(in the rows, 128 means zero)
Where one turn sends some rows of the set: a few examples, then the rows asked
lapo: [117 181  86 129 154 106 131 130 115 131 153  88 124 128 125 141]
Legi: [110 152 101 124 157 134 139 157 134 132  70 127 119 110 111 141]
gali: [ 92 129 122 153 121  81  96 138  98 119 115 118 112 145 103 134]
samuf: [116 157  84 159 121 120 125 103 141 150  91 144 134 111 122 155]
Ketom: [106 171  86 132 142 143  88 110 137 163 129 106 134 125 132 124]
Fisit: [ 97 174  87 152 177 135 127 140 125 120 108  95 145 108 105 142]
diviv: [114 163 120 127 122 173 121 116 129 115 133 140 102  79 103 120]
belug: [128 184 103 125 119 117 108 103 136 164 105 122 121 114 142 142]
buvup: [102 136  91 150 109 103 121 132 136 134  96 133 127 133 103 182]
rukur: [115 178 113 125 109  90 104 122 130 145 115 110 118 129 119 170]
Vafu: [108 128 122 149 122  91  82 143 117 158 121 124 100  85 103 122]
forul: [133 155 126 130 120 160 118 122  92 131 161 133 153 112  96 117]
netuv: [129 158 130 113 109 154 115 124 108 141 148 152 135  96  90 118]
Vonem: [117 133  99 170 131 136 134 161 161 118 128  89 117 132 103 132]
sugok: [146 143 120 120 117 163 137 125 109 118 154 131 107 119 118 120]
zul: [133 126 129 162 138  92  70 136 107 152 133 108 143 107 104 127]
reku: [114 129 123 161 143  98 100 145  82 141 132  88 116 104 126 123]
zum: [ 93 181 106 127 135 119  80 131 133 143 126  85 129 130 115 152]
Tof: [116 156 118 143 130 166 140 125  77 120 148 129 140 103 103 122]
Zet: [106 119 151 136 144 148 127 111 116 104 145 142 125 107 132 126]
pon: [124 153 121 141 131 136 120 167 158 131 129  77 109 129 118 122]
Beriv: [117 166 116 158 108 111 134 148 171 122 122 100 102 105 109 142]
zoga: [113 127 155 136 150 150 110 107 124 104 148 138 141 107 127 125]
varib: [ 84 119  84 144 133 135 127 153 118 134  97 111 113 142 112 158]
rad: [117 133 163 135 132 138 123 101 123 106 142 149 132  98 129 134]
vuni: [109 157 123 148 126 167 140 125  92 119 124 149 141  85  92 130]
vef: [116 139  85 116 130 110 119 145 157 149 106 150 113 118  93 140]
ruve: [ 87 149 127 161 124  79  91 129 101 112 116 113 123 133 100 140]
Fese: [107 119 150 144 138 140 123 104 127 100 143 155 129 100 123 137]
tuse: [ 93 123 127 151 133  93  85 146 103 124  99 120 121 148 100 131]
Zazo: [119 126 138 163 136  98 101 151 100 141  83 122 122  87 115 135]
bulus: [120 145  83 146 156 157 115 129 115 149 107 103 146 141 142 130]
rima: [ 93 149 103 135 153 146  99 152 118 135 102  84 139 150 121 147]
Ribu: [ 94 126 112 184 150 108  95 143  97 131 115 109 129  86 101 129]
los: [106 137 156 131 142 142 114 104 129 107 155 143 126  99 129 126]
fevof: [154 162  95 120 134  94 119 129 139 144 137 121 144 139 103 150]
Mivu: [150 147 130 132 127 177 107 121 135 116 125 143 142 111  95 122]
zavuz: [103 132  69 151 133 141 143 120 118 148  99 127 115 125 136 138]
nunes: [148 173 135 142 131 165 142 115 108  99 117 126 132  95 114 138]
ges: [ 85 159 139 147 134  89  85 137  96 118 101 104 119 130 107 134]
labe: [125 160 134 127 110 160 130 123 105 133 114 160 136  86  91 126]
ter: [131 172 131 151 127 125 109 149 177 126 120  85 126 118 103 132]
lino: [131 154 103 159 125 161 130 105 120  98 156 134 127 102  95 133]
zuk: [133 146 114 170 119 117 152 155 156 113 106  99 116 125 113 147]
Seku: [ 77 142 129 149 137  99  75 146 106 120 101 111 114 134 100 122]

netuv goes to labe
Vonem goes to pon
Now find these:
Zazo goes to Ribu
ruve goes to gali
nunes goes to lino
fevof goes to vef
belug goes to samuf
rukur goes to buvup
rad goes to Fese

Where one turn sends some rows of the set: a few examples, then the rows asked
Fuseg: [181 149  88 195 194 109 133  95 110 126 123 103 158 145]
Durus: [139 124 119 222 165  99 138 118 102 143 112 124 190 143]
Suba: [133 139 129 147 197 106  96 115  92 100 143 133 170 123]
toz: [123 121 176 184 162  94 103 100 100 127 119  99 162 146]
Sala: [140 146 112 121 163 107 104 108 111  99 146 104 158 126]
zava: [120 135 134 146 149  99 145 126 116 139  78 120 134 151]
Vem: [177 154 115 165 150 122 136  96 153 130 140 100 147 145]
Tovid: [172 126 116 191 162 102 118 102 136 115 107 162 160 150]
fod: [168 156 143 179 173  76 137 131  90 107 143  98 136 132]
felu: [146 161 141 156 157  81 117 158  99 113 127  91 155 124]
firom: [189 130 151 176 188 114 117 111  76 126 126 134 149 148]
kib: [144 121 116 148 176 122 166 121 119  98 100 138 183 147]
kof: [173 131  90 174 179  77 125 142 100 155 113  87 170 146]
ziri: [137 139 144 133 174  71 131  75 132 132 118 105 164 158]
sus: [166 110 133 149 172  92 103 135  83 169 105 123 152 154]
Buf: [157 131 125 129 176  96  90 129  74 130 113  83 181 151]
zuzus: [160 121 131 201 150 135 120 131  97 136 136 128 193 136]
fid: [116 124 110 175 140 137 109 113 126 104 117 108 159 132]
doli: [173 116  97 159 146  98 101 138 140 152 111 130 173 150]
rap: [140 125 141 161 154 102 138 101 112 127 103 145 114 150]
Mag: [148 111 127 134 145  92 108 134 114 117  82 128 191 162]
Kanev: [153 129 136 184 159 123 158 121 109 114 115  62 181 148]
dinu: [140 125 119 200 174 136 114  98  89 163 126 114 172 142]
vimor: [147 135  91 149 168  86 111 106 128 138  95  78 194 165]
Bel: [151 144 140 160 204  93 137  81 131 138 131  98 194 154]
vas: [154 131 133 127 157  91 169 127 105  92 110 108 171 150]
nagib: [154 162 130 144 151 117 118 112 149 155 127  80 158 144]

felu goes to nagib
Durus goes to zuzus
Now find these:
Buf goes to vimor
Fuseg goes to Tovid
Kanev goes to fid
ziri goes to vas
fod goes to Vem
doli goes to sus
Bel goes to kib

Where one turn sends some rows of the set: a few examples, then the rows asked
dulu: [140 142 119 117 117 127 118 117 139  91 125 143 186 107 132 123 138 125
 128 105 104 151 119 124 148 103 136  96 114 113 121 140 147 100 115 122
 119 100 144]
mube: [156 133 108 115  78 134 150 135 146 110 106 132 161 111 151 139 110 145
 117 102  79 127 102 114  99 122 120 146 131 137 130 130 164 132 115 156
 100 119 109]
bil: [ 84  96 126 113 127 154  97 169 112 132 101  99 131 150 120 139 156 135
 122 114 159 154 107 118 116 152 120 104 159 126 120 123 113 138 124 107
 146 134 108]
Rusu: [115 123 104 121 117 142 120 141 145 107 128 131 143 107 156 142 117  98
 108 106  97 117 108 122  82 127  91 173 112 131 147 150 136 121 104 153
 102  96 115]
tuve: [125 134  98 118 153 138 146 141 141 111 161 148 123 186 158 138 140 119
 153 138 121 127 121 129 121 155 113 128 172  91 128 121 108 137 138 137
 128 161 101]
mab: [142 131 125 104 140 122  96 134 159  96 122 162 176  95 114 148 116 141
 102  98 113 126 125 129 134 124 116 144 112 115 112 145 150 116 128 129
 125  87 115]
Nibe: [135 145 110 113 106 144 125 123 151  94 113 144 174 118 152 115 146 107
 140 119  95 146 103 113 131 106 138 108 111 108 146 138 144 109 112 105
 127 105 142]
nemiv: [127 135  96 126 145 124 134 109 142 120 146 136 104 184 141 146 139 120
 131 128 127 133 124 131 120 166 107 143 180  96 129 134 130 152 123 159
 104 161 108]
kefev: [135 132 129 111 131  94 159 119 152 129 152 176 118 113 128 155 104 130
 109 134 144 124 120 157 124 144 136  94 191 118 108 133 139 124 119 123
  98 103 113]
danaz: [120 123 108  90 110 141 116 108 131  84 115 159 178 121 148 122 133 107
 133 126 106 140 110 107 138 119  97 134 101 101 125 161 141 126 131 124
 123  80 143]
ker: [ 80  93 131  98 113 150  92 154 107 128  99 106 126 131 148 148 149 141
 128 140 152 152 104 118 121 163 105 107 159 122 105 133 117 163 132 114
 131 123 137]
farum: [100  92 109  99 128 148 168 147  89 123 119 100 113 166 140 123 114 101
 133 156 153 111 104 121 105 168 117 100 149 119  93 138 121 144 120 132
 150 129 134]
zev: [120 131 120 100 132 134 105 122 144  91 126 174 174  94 142 140 132 116
 125 116 121 139 116 120 142 113 109 121 110 110 119 154 137 110 124 118
 127  71 144]
tase: [144 131 125 120 136 104 163 122 149 124 158 179 128 121 137 146 103 120
 125 136 142 114 110 157 132 143 146  77 172 119 101 137 138 123 109 105
 107 115 129]
fisol: [138 133 124 120 126 127  98 135 147  97 139 155 163  79 149 152 119 127
 126 105 111 121 117 133 122 121 107 138 113 138 117 155 156 119 101 131
 101  83 146]
Madi: [ 97  95 112  97 136 140 157 158 112 131 115  92 118 160 115 135 108 112
 111 146 150 110 121 129  95 182 125 119 155 109 100 122 119 143 132 145
 158 134 104]
ripul: [116 105 144 111  84 153 134 123 132 125 123 129 143 135 134 148 102 148
 118 138 173  67 107 128 105 161 141 133 168 143  96 134 144 158 142 139
 143  99 132]
zolus: [118 105 114 103 133 140 166 152 119 142  93 107  94 163 113 131 110 119
 107 136 154 107  98 124  99 166 141 110 166 123 104 126 138 144 114 123
 155 137 110]
rafet: [113 114 149 116 118 159 119 138 130 117 138 117 130 143 155 123 112 120
 120 149 163  59  93 140  97 138 152 118 154 132 112 140 114 136 138 104
 150 102 146]
suk: [150 139 117 118  82 130 131 138 146 101 116 135 163  97 152 138 131 143
 133 107  91 140 114 116 109 109 114 139 138 142 139 137 172 123 111 141
  93 100 120]
tiko: [142 124 111 103 132 138 104 144 157  92 121 149 186 126 112 132 115 128
 113  97  99 117 123 120 122 135 113 161  95 110 124 143 149 120 129 130
 135 101  96]
Meri: [ 96  95 135 125 118 143 128 110 146 122 120 114 130 138 120 139 131 112
  84 138 188  82 103 123 104 142 133 138 169 124 109 151 122 148 144 114
 149  99 130]
nusak: [108 102 117 102 123 137 150 149  96 132 119  81  99 153 138 134 101 117
 118 151 140 103 114 137  87 179 116 119 160 127  97 134 135 153 115 155
 127 133 130]
sakep: [133 134  93 115 141 134 144 103 139 122 131 169 103 193 142 144 134 124
 141 127 139 128 109 121 136 164 109 132 176  97 120 139 137 157 120 143
 118 152 116]
lig: [127 132 115 118 114 135  99 138 143  96 138 131 157  95 155 142 122 112
 127 113  95 122 119 127  99 127  91 164 110 133 139 156 154 126 105 145
  93  89 133]
Lok: [139 133 101 117 144 141 151 148 142 119 153 170 111 181 158 150 128 136
 158 127 130 114 113 127 117 156 107 140 179 112 122 125 129 144 128 139
 124 154  93]
Tek: [ 98 102 132 126  75 144 153  97 113 115 126  93 156 150 124 127 135 124
 113 135 175 105 117 118 117 140 140 105 176 131 108 136 135 139 142 148
 136 109 140]
dunod: [111  97 130  98 124 154  85 158 108 130  91 115 134 158 119 140 127 156
 125 116 147 130 100 124 130 174 124 108 139 125  90 130 131 164 123 109
 144 139 123]
Tolaf: [136 142 127 120 103 119 118 133 136  96 132 134 173  84 142 141 134 140
 125 103 102 151 129 128 124 102 117 119 139 135 130 137 157 103 114 147
  96  89 129]
Dak: [ 97  96 131 118 129 158  86 186 107 134 114 105 120 139 138 149 136 140
 133 113 153 127 100 127 103 164 107 121 150 149 111 133 124 151 106 110
 130 131 121]
kopam: [130 140 100 120 101 155 141 126 142 104 116 139 159 124 170 113 133  92
 136 118  86 133  88 114 108 109 134 113 106 116 150 138 131 110 102 117
 124 115 142]
kuras: [106 101 134 108 101 142  95 159 105 135  94  90 129 138 128 147 139 164
 121 118 141 149 111 124 116 166 120 110 168 136 103 121 137 163 124 132
 120 141 119]
kedel: [108 105 128 117 112 161  98 167  92 129 105 101 130 155 144 130 141 142
 149 120 144 139  94 124 122 156 128  87 148 141 105 128 128 148 105 106
 131 142 142]
gegut: [144 121 100 103 126 150 123 137 151 100 112 152 179 142 125 124 101 116
 110  99  90 106 103 118 115 140 123 152  82 104 121 140 135 123 124 129
 144 116 103]
Dok: [131 116 119 109 143  95 151 116 118 108 177 151 154 147 110 135  95 119
 117 127 136 118 140 162 138 157 123  91 155 104  88 142 125 114 128 145
 102 114 111]
Fis: [122 117 143 119  92 157 137 135 114 118 135  98 161 169 119 115 111 139
 125 124 158  76 114 136 109 142 167 104 159 133 112 118 127 121 142 139
 153 119 118]
soz: [123 139 100 122 148 130 136 124 153 118 153 146 101 166 171 148 143 115
 142 149 121 128 114 133 114 158 111 134 181  94 132 129 117 154 129 137
 111 158 121]
mupe: [107 119 120 110 139  99 149 113 116 110 182 150 145 134 126 138 106 101
 123 136 142 128 143 161 131 152 116  89 163 105 104 142 115 108 124 149
  97  99 121]
Gufi: [125 132 122 120 146 105 158 127 160 130 157 183 123 119 121 151 111 108
 113 127 154 122 118 156 125 145 145  88 177 114 116 131 128 111 109 108
 116 105 111]
niv: [119 127  98 108 111 137 144 116 158 110  89 145 156 132 115 127 137 107
  89  93 107 149 106 103 111 110 122 146 128 101 153 136 136 108 127 136
 134 103  90]
Kos: [136 139 117 127 128 125 113 136 150 102 126 143 178 107 104 136 135 127
 111  78 117 145 131 125 130 108 127 124 123 126 135 136 152  88 107 136
 121  94 106]
dimu: [124 117 117 127 146 103 149 129 121 113 194 146 149 136 122 141  97 106
 128 123 140 112 141 166 123 157 120  96 154 121 100 141 124 107 109 145
  97 113 116]
mefa: [118 116 100  87  92 141 140 102 128  92 105 153 169 119 164 129 123 110
 119 132  94 138  99 104 124 125  95 139 109 101 122 156 134 137 138 143
 115  91 141]
vumo: [105 109 142 146 109 141 131 132 122 118 146  69 135 147 131 119 134 114
 102 129 164  86 114 137  86 123 143 119 175 141 127 137 118 120 131 132
 127 117 128]
sodo: [103 112 117  94 118 143 166 140 116 136  97 103  99 148 145 129 119 110
 122 165 145 120 100 125 102 167 144  92 169 109 108 121 126 152 124 123
 152 134 139]
zabid: [107 102 117 111 115 141 175 167 118 140 112 100  96 135 146 146 114 120
 126 150 151 112 103 125  83 164 127 113 180 139 107 121 137 149 114 133
 140 133 119]
Gad: [135 132  95 116 129 139 154 123 116 115 152 162 114 192 158 140 130 130
 167 128 130 125 114 122 130 158 101 129 176 113 117 134 136 146 120 155
 110 150 114]
Gimim: [135 138 108 117 118 131 119 129 165 106 100 142 163 123 102 129 139 122
 101  85 110 146 117 112 120 110 127 146 128 114 153 136 157 105 115 127
 126 100  93]

dulu goes to mab
Lok goes to Gad
Now find these:
sodo goes to Madi
Gufi goes to dimu
Meri goes to vumo
kopam goes to gegut
kuras goes to ker
danaz goes to Gimim

